T: a few groups of rows, each row roughly a mix of its group's hidden directions
T (144 x 10)
[[ 12 -35 -43 -31 -28 -25  15  49  17  30]
 [ -6  -2 -19  27  54  52  -2 -42  26  20]
 [ 51   9 -47  45  31   8  15  24   5 -26]
 [-40   4   5  21  49 -62   6  17  22 -20]
 [ 11 -19 -27  21 -60   4  -2  58  11  28]
 [ 25  14 -10   5  -9 -25  56  -5 -61 -29]
 [-16 -19  17 -22 -69  27  -4  19 -34  33]
 [ -6  45 -30  20  49   2  14 -41  42  -7]
 [-10   4 -45  -5   6  35  22  42 -55 -28]
 [-51  18  52  -5 -23 -23  -5 -52   7   5]
 [-19  52 -34  12  -2  65   8  26   9 -10]
 [  2 -23 -78 -11 -24 -27  17  11  -3  32]
 [ 20  41  -6 -41 -41 -36  16  46   2 -17]
 [ 30  70   0  -3  27  20 -37  -7 -23 -26]
 [ 28  70   1 -46 -27  26   1   9   6  -7]
 [ -5  13 -30 -41  33 -52 -12  40   5 -34]
 [ 28 -57 -36   4   4 -30  -6  -1  -2  56]
 [  3  -8 -21 -37  20 -12  -1  73 -31 -26]
 [-36  -9 -37 -10 -53 -27  43 -19 -29  13]
 [ 30 -26  -7  57  24   2 -17  13 -48  36]
 [ 27 -19   5 -29  26  59  -3  12 -55  18]
 [ 40  17  28  30 -20 -13 -53  17  36  31]
 [ -7 -22 -37 -15  23  24 -41  41  54   4]
 [ 28  -5  40 -25  32  40  25  55 -13  -7]
 [ 50  20  24  28 -16  35 -24  49  24 -13]
 [ -9  -1 -24  24  -6 -38 -38  38  62   8]
 [  8 -33  56  19  68   5  -3  -6  -7  13]
 [-10  -5  32 -21  57  -5 -19  58 -20 -21]
 [ 15  30  -1  13  43  17  43  50  21 -34]
 [-37   4 -13  11 -21 -47  51  43 -19 -17]
 [ 17 -26  21 -47   3 -41  13 -43 -46  10]
 [ 45  -7 -40  34  38 -21  -4 -18  -4  49]
 [-15  -8  53 -24  44  33 -18 -15 -41  23]
 [ 64 -19   9 -16 -13 -11  19  45 -35 -29]
 [ 26 -17 -47  43  15  11  -3  37 -25  45]
 [-36  29  39 -32 -45   5   0   9  -2 -52]
 [-10  40  16 -54 -15  14   0 -48  38 -22]
 [ 20  26 -13 -37  -8  36 -34  47  39 -23]
 [ -9  -3 -13 -39  38   4   7 -62 -40  27]
 [-42 -32   7 -25  -5 -33  33 -36  36  35]
 [-10  -2  46  43  59 -15   8 -19  -2 -34]
 [-32 -37   8  31 -34  -2   6 -56  30 -30]
 [ 29 -51  -6  32  -3 -25 -18  13 -46  41]
 [  1  15 -48  43 -13 -55   9  37 -22   2]
 [-26 -31  48  16  13  17  -3  60 -31  16]
 [ 25  39  29 -56   8  -2  30  -3  43 -24]
 [ 37 -10  10  -4 -36  72   5   9 -36  10]
 [-18  44 -18 -29  22  42  23   9   0 -57]
 [ 32  46  13 -18  28   4   1 -58 -37  19]
 [  2  14   3  42   1 -81  26 -16   2  -4]
 [ 35  39  -3  32  -6 -39 -25 -41 -41  13]
 [-61  -2 -37  42 -32 -14 -15   8  31   9]
 [ 11  11  42   6  -3  51   4 -66 -17   8]
 [-11 -15 -30 -23  13 -30   1  14 -49 -63]
 [-20 -30  -2  24  61 -10  24  47 -31   2]
 [ 43  45   7  -5  -8 -19 -45 -38  39 -10]
 [ 58 -28 -32  21  49 -12 -12 -34   0   7]
 [ 13 -43   7  25  12  14 -39  55  25  34]
 [-36 -24 -17   2 -50 -34  -4   1  51  32]
 [ -5  -9  17   7 -27 -13  12 -66 -59  15]
 [ 24  24 -41 -18 -63 -21 -10  38   0 -17]
 [ 23 -10 -43  -3 -29  46 -20  13 -21  54]
 [ 25  -5 -32 -37 -19 -29  28  -7 -66  -9]
 [-16 -20   2 -24 -37 -48   0  23  63 -10]
 [  9   2 -16 -17  41  -8 -12  59 -49 -33]
 [ -9   7  24   7  -4  15  -2  25  69  55]
 [  3 -57   9 -24  36 -26  31  32  40   1]
 [  2  51  35  28 -47 -14 -16 -48  -2   1]
 [-14  45  15  34  26  22 -55 -18  31  20]
 [  3  35  -9 -47 -48 -38 -36   3  25 -18]
 [-27   3  23   1  59 -47 -31  22  31  -6]
 [ -6 -25  44  60   2  -9   2 -32 -20  43]
 [ 19   1  18  37  -4  40 -17  23  13 -69]
 [ -9 -39  34   9 -29 -33   1 -30  59  18]
 [ -9  -2 -14  -8  44  -2  15 -77 -16  27]
 [-48  31  14  47  28   6  12  -4   4 -53]
 [ 25   4 -78  -9  17  22  14   4 -10 -39]
 [ -2  16  11  18  33 -59  42  37  29 -14]
 [ 15  53  11 -59 -42  30  -4   0   8 -10]
 [-11  54   5  -4 -36 -41 -14 -50 -10 -25]
 [-32 -39 -46   4  -3 -57  23  29  -9   3]
 [ 40  -4  -4 -13 -39  -9   6  57  10 -52]
 [ 19  -1  21 -12  65  16  16  -5 -54 -27]
 [-57 -39  -7 -29  16 -40  23  -8  19  32]
 [ 31  35 -34   3 -17   3  31 -55  10 -41]
 [-34 -52  35  12  27 -38  -7 -40  20  -1]
 [-23   7  25 -25  34 -28 -11  61 -15 -40]
 [ 51 -17   7  14  -2   5 -11  56 -34 -44]
 [ 13 -22  26  -3 -12  31 -68 -22  16  40]
 [-32  -5  64 -10  -3  -5  12  27  -5 -58]
 [-34  12  10  35  16   3 -31 -12  71  19]
 [-38 -38 -51  36 -18  16   3 -29 -32  17]
 [ 28  13 -15  13  45  25  30 -64 -14 -16]
 [-29   6   5 -46  49   6  50 -37 -13   0]
 [-16 -15  15  -9 -66  30   2 -27 -23  47]
 [ 27  18  38  34  13   7 -31 -61   1  29]
 [ 21 -38  15  40 -49 -14 -20  25  34  30]
 [-44  47  44   4   8  18  15  17  49  -9]
 [  0   5  29  29  15  -4 -38 -41  58  32]
 [  4  41 -40 -16 -34 -32   4 -49 -11 -34]
 [-18 -44 -11 -43  14 -13  19 -21  63   8]
 [ -9  13  38 -37  46 -10 -26  45 -15 -36]
 [-28  49   1  55   2 -13 -12 -36 -24 -33]
 [  0 -24 -16  47  18 -75   9  13 -15  -1]
 [ 12 -36  31  -8 -21  59 -26  14 -40  24]
 [-11 -34  27  -7  41  12 -29  56 -20  35]
 [ 16 -38 -24  -9 -12 -26   6  67 -40 -13]
 [-11  22   8  54 -18  32 -24  11 -61  -8]
 [  8 -36  12  53 -44 -18 -28 -31  13  32]
 [-16 -27 -31 -29 -29 -22  -5 -58 -43   8]
 [ 29  40 -20 -19  10 -52   4 -50  30   8]
 [ 45  24  34  26   3  66   9  15  16  10]
 [-38  -9   0  -4 -41   5 -62   1  39  28]
 [ -6  40  -8  -1   5  17  13 -83  -7 -19]
 [ -1  21  37 -13  25  -7   7 -77  21  20]
 [ 27  35 -24 -38  10 -20  -7  21   9 -66]
 [-23 -52  24  21  30 -16  24  53   3 -25]
 [-52 -24  51 -14   1  -2 -20   5 -26  47]
 [ 23 -58   9   6  44  -6  34  14 -43  18]
 [ 25   0 -28  46  -5  18  28 -65  20  13]
 [-21 -15  41 -21  52  -6 -38  48 -10  12]
 [ 18 -26  36  52   9  59   8  16 -10  21]
 [ 22 -34  19 -29 -43  24 -13  49 -35  20]
 [  8 -44 -39  31  -1  46 -46   5   1  27]
 [ -2 -37  39  13 -21   2  21 -24  48 -51]
 [ 26  -3 -55  31   2 -32   2  33  51 -11]
 [  9 -14 -25  11 -40  26  11 -59  -1  50]
 [ 57  15 -21  53  44  -8   1  -1  26 -13]
 [ 44 -45  17 -37  29  -8  19  41  18  24]
 [ -2 -20 -34  22 -44 -36 -29 -32 -35  33]
 [ 27 -19  -6  22  22 -55 -39   3  49  21]
 [ 25  41  34 -53 -31 -19 -34   7  22 -13]
 [ 17  30  17 -12  67   7   4 -34  -9 -46]
 [-52 -39  10  15  23 -44 -37   2  33   4]
 [ 32   3  -3  25   1  82 -32   3  -2   4]
 [-31 -13 -20  28  30  44 -32 -24  49  19]
 [  0  13   6 -31  34  63  17  46  18 -22]
 [ 29   5  40 -30 -30   9  24  22 -64  -8]
 [ 24 -34 -11  27  55  43   6  27   3  34]
 [-15   6  -7  14 -37 -48 -26  26  62   1]
 [ 30  -3   4  23  23   8 -11  76  19 -33]
 [ 24  37   1  -9  39 -20 -35 -11 -42  49]
 [-37 -33 -23 -33 -55 -35   9  27  17  -7]
 [ 43   5  14 -17 -33  29  47  35  25  34]]
the three rows of each list that fit no group, in list order (the others fit one group, some only roughly)
  Z698: [ -2 -27 -28 -33   8 -28 -34  66   1  25]
  Z86: [-49   5  12   9 -55 -26  -5  23 -27 -43]
  Z950: [-23  -7  38 -15  -1  24 -22   5 -76  18]
  Z856: [-38  17 -12  -2 -47  10 -29 -66  -5  -4]
  Z915: [-35 -32  67  -3  20  27  12 -26  26   4]
  Z202: [-49  -1  53 -21  30  12 -35  13  35  -8]
  Z743: [ 73  38   1 -13  41  -3  10  11   4  23]
  Z823: [ 20  50   3 -16  54  19  17 -11  50  -8]
  Z917: [-26 -34 -37 -21 -29 -24   5  37 -22  51]
  Z679: [-10 -21 -23   1  76 -11  11 -30 -27  28]
  Z298: [ 29   3  21  22 -34  53  20  40 -29 -30]

Z950 Z915 Z202
  Z825: [ 19  21   0  30  49  43  20 -51 -13  18]
  Z444: [ 60  37  -2 -34  12  -3   8 -11 -49 -27]
  Z3: [-21 -39  -8   9  59  19  10 -33  48   6]
  Z811: [-24  -9  34  49  30   4 -49 -41  15  -5]
  Z717: [-27  14 -12 -58  10  55  22 -26  26   8]
  Z34: [ 31  -9 -46 -35 -40  10 -32 -20  16  42]
  Z281: [ 18   6  34  51  11  -7 -63 -27  17 -11]
  Z475: [ 14  46  28 -42  11  46   6 -25  33 -23]
  Z462: [ 29  -1  15  12  48 -21 -48  43 -36   8]
  Z288: [ 21  47 -56  16 -15 -32 -13 -33   8  28]
  Z632: [-26  -9 -46  78   9  -6   0  -8 -14   7]
  Z636: [ 57  20 -41   9   4 -23 -42  14 -27  28]

Z825 Z717 Z636
  Z961: [ 19 -26 -40  59  39   0  37  13  11   6]
  Z303: [-40 -50  55 -18   6  30   2   6   1 -31]
  Z783: [-18 -19 -19 -52 -53  20   3 -13   9  47]
  Z445: [-56 -21  62 -10 -22  29  -4  24   4  -1]
  Z133: [-59 -49  -1 -18   7 -26  33 -17  11 -32]
  Z63: [ 24  14 -18 -36   7  65   5 -16 -24  44]
  Z109: [ 64  43  27  17  12  -9  -8  28 -37   2]
  Z523: [ 18  14   5  40 -58  43  33 -16  -5 -28]
  Z897: [ 22 -29 -23  -2  61   5  10 -23  40  40]
  Z815: [-26  30 -40 -36   8  31  39 -29 -37  16]

Z783 Z445 Z63
  Z69: [-37  14 -59 -28  12 -21  -2  -5 -45 -33]
  Z426: [-15 -16 -14 -53  51  24 -13 -47  22   4]
  Z397: [-29 -33  -7 -16  -1 -40   0  45  30  52]
  Z402: [-65  14 -10  -6  -8  17  13 -33  57  -2]
  Z208: [-33   6  16 -37 -18 -40  -2   4   6 -69]
  Z941: [-27  29 -21 -21 -31  76  -4  10  11  -2]
  Z613: [-10   2 -21 -63   9 -43  13  -6 -17 -51]
  Z437: [ -7  44 -49  15  17  25  58   4 -24  -5]
  Z707: [  4   8 -29 -76 -21  -2 -27 -31  -9  24]
  Z359: [ 19  43   5  -6 -23 -11  36  -5  47 -55]
  Z259: [  1  35   0 -47   7 -55 -31 -43   2 -13]
  Z64: [ 24  42   5   8   9  -1 -21 -50 -15 -62]

Z208 Z437 Z359
  Z139: [ -4  37  32 -20 -34  18  27 -30 -30 -52]
  Z591: [ -4   5 -53 -14 -32 -47 -29  41 -24   2]
  Z908: [-14 -19  24  48 -28 -21 -40   4  57   1]
  Z443: [ 12  37  -4 -11 -20  48 -33  30 -49 -25]
  Z368: [ 15  58 -45 -21 -18  35  16  -3 -34  21]
  Z732: [ 50 -14  11  -3 -40 -60 -23 -24 -17  -3]
  Z306: [ -9 -39  -1 -26  -1  32 -19  49  23  54]
  Z828: [ 26  22   9  29  25   8 -52 -26 -57 -13]
  Z776: [  2  31  17 -13  77  34   3  13 -26   9]
  Z476: [-37 -36 -36  40  -1 -35  31  22   3  35]
  Z861: [ 21  -3  44 -11 -16  20 -72   9  29 -15]

Z443 Z306 Z861
  Z744: [ 56   3  -9  -8  -8  38 -14  32 -36  45]
  Z219: [-23  16 -36  21 -31 -39  29  32  50 -14]
  Z145: [ 70  22  34  -3  24 -11 -41  10 -10 -19]
  Z169: [ 16 -11  -8  35  54  -6 -34  28  45 -28]
  Z704: [-14   3  19  43  -7 -65   6  19 -37 -33]
  Z124: [ 49  17 -18  24 -53  47   9  21 -19   1]
  Z429: [-10  48 -50 -57   6 -19  18  -3 -25  -5]
  Z377: [ 69  25   2  -7  -7  30  -9 -37 -33 -25]
  Z257: [-21 -33 -27 -35  23  -6  48  27 -48   9]
  Z872: [  9 -22  26  44   1 -48 -12  19 -59   4]
  Z612: [-19 -39 -25  56 -26  -7  28  33  11  31]
  Z649: [ 36  -7  27 -11 -32  76   1  17   3  12]
  Z25: [ 21  20 -13 -62  17 -11  38  24 -42 -20]

Z219 Z169 Z649
  Z658: [  2  -8 -17 -13  19  20  32  33 -33 -71]
  Z942: [ 18 -18  47  57  -9  32 -15 -27  37  -6]
  Z530: [-40  -5  39  52  20  14 -18  44 -27   4]
  Z412: [-34 -39  24 -22 -67 -22  -2 -15  21   1]
  Z205: [ -4   7 -21 -35  38 -11  20  19 -70 -23]
  Z172: [ 64  -1 -21   2  22  36 -13  48  11 -23]
  Z668: [ -8  21 -53  13   5   3 -33  14 -68  -1]
  Z78: [-17  15 -38  13  18 -42   5  60 -18 -36]
  Z463: [ 37  35 -37  -7 -47 -10  -8 -11 -37  39]
  Z221: [ -1  82 -34 -17 -22  -8   5  11  10 -22]

Z530 Z412 Z78
  Z924: [ 23 -19  57   9 -20  51 -24  20 -16  31]
  Z742: [ 44  14 -18 -48 -10 -28  24  50  20  19]
  Z604: [-42 -17   7 -15 -34  -9 -25 -25   9  67]
  Z435: [ 21  37  -3 -16  53  27  13 -42  44   1]
  Z361: [  9  -5  10   6 -90 -16   0  26 -13   8]
  Z852: [  8 -14  50  53  36  21 -33 -32  -1  10]
  Z120: [ 10  51  11 -26 -60  17 -25 -12 -36  -5]
  Z352: [ 58  44  32  21   1  -3 -47 -16   0 -13]
  Z356: [ -2 -21  25 -19  65 -50 -27  17 -16   2]
  Z892: [ -8 -33 -37 -61 -15   6 -11   6  20  48]
  Z576: [ -5  49  47 -13  18  56   1 -17   6 -31]
  Z464: [-19   1  15   8 -61 -61 -14  -2 -27  22]
  Z859: [-52 -42  12  38  25 -13  26  11 -24  36]
  Z532: [  0  -5 -54  21  19  21  38  10 -60   9]
  Z313: [ -3  12 -25 -59  12 -43  26 -45 -23   6]

Z361 Z892 Z532
  Z874: [ -4 -39  12  -5  36  62  -9 -28  32  28]
  Z614: [-11  32  11  48   0 -47   6   8 -56  22]
  Z307: [-77 -26 -23  -2  14 -27  -1 -27  23  12]
  Z713: [ -7   0  24  44 -15  61 -11  18  50   3]
  Z237: [-37 -23  -7  38  -5 -72   9  14  -4 -23]
  Z75: [ -6  19  -2 -35 -11  28 -17  30 -65 -39]
  Z801: [ -8 -35 -21 -13 -32   7  52  -5 -46 -41]
  Z768: [ -6 -18  49  -9 -17  47 -31 -50 -25   6]
  Z619: [ -9  -3  22 -69 -31 -17  22  30  28 -26]
  Z582: [-19 -22  20 -20 -23  -9  33 -60  48  13]
  Z945: [ 32  28  38  22 -12  39 -20  41 -24 -38]

Z614 Z75 Z945
  Z548: [-51 -10 -17 -11  40 -58  15 -24 -11  24]
  Z4: [ 11  12 -18  40  38 -31  36   9  16 -57]
  Z492: [-18 -21 -17  54   6  47 -16  31 -33  31]
  Z137: [ -2  45  21  16  47 -34  25 -16  22 -45]
  Z976: [-29 -17   8  18 -75  -5  16  44 -12   4]
  Z943: [ 38 -19  -4  41 -71  21  -8  -9 -16  11]
  Z173: [ 34  33 -13  -4   7  38 -56 -37  25  19]
  Z885: [-25  61  -4  14  26 -14 -22 -33  15 -48]
  Z757: [-10 -33   3  17  -3 -42  10  56  15 -52]
  Z875: [ 17 -32  65   9  12  15 -37   4  10  44]

Z173 Z885 Z757
  Z351: [-11  -3  53 -40  -7  26 -51  -6 -10  38]
  Z692: [ 44  33 -37 -11 -13 -21 -18 -51   1  37]
  Z842: [-36 -57 -20  -7 -17 -35 -22 -39  -7  30]
  Z618: [  3  19  10 -12 -16  52  13 -27 -28  65]
  Z593: [ 28  -6 -45   1 -22 -65 -31  28  12  -9]
  Z890: [-38 -23 -61  12 -43  11   6  36   1 -18]
  Z581: [-34  -8  30 -23 -36   5 -26 -68   1 -14]
  Z73: [  4 -10  25  -9 -30 -55  43 -31 -31  31]
  Z956: [-55   0 -20 -35  27 -18   5  37   3 -49]
  Z88: [-15 -40  14 -68   8  31  -7 -25 -28  17]
  Z296: [ -6 -17 -36 -20  73 -24  10  23 -30   3]
  Z736: [-35  -3 -44   4  15  -8   3  55  52 -13]
  Z784: [ -9 -31   1 -13 -40  21  59 -23  22  41]
  Z879: [-33   0   7 -37  21  19 -18 -76   6   6]
  Z804: [-29  -5  54 -49  43  20 -21  17   7 -17]

Z618 Z73 Z804
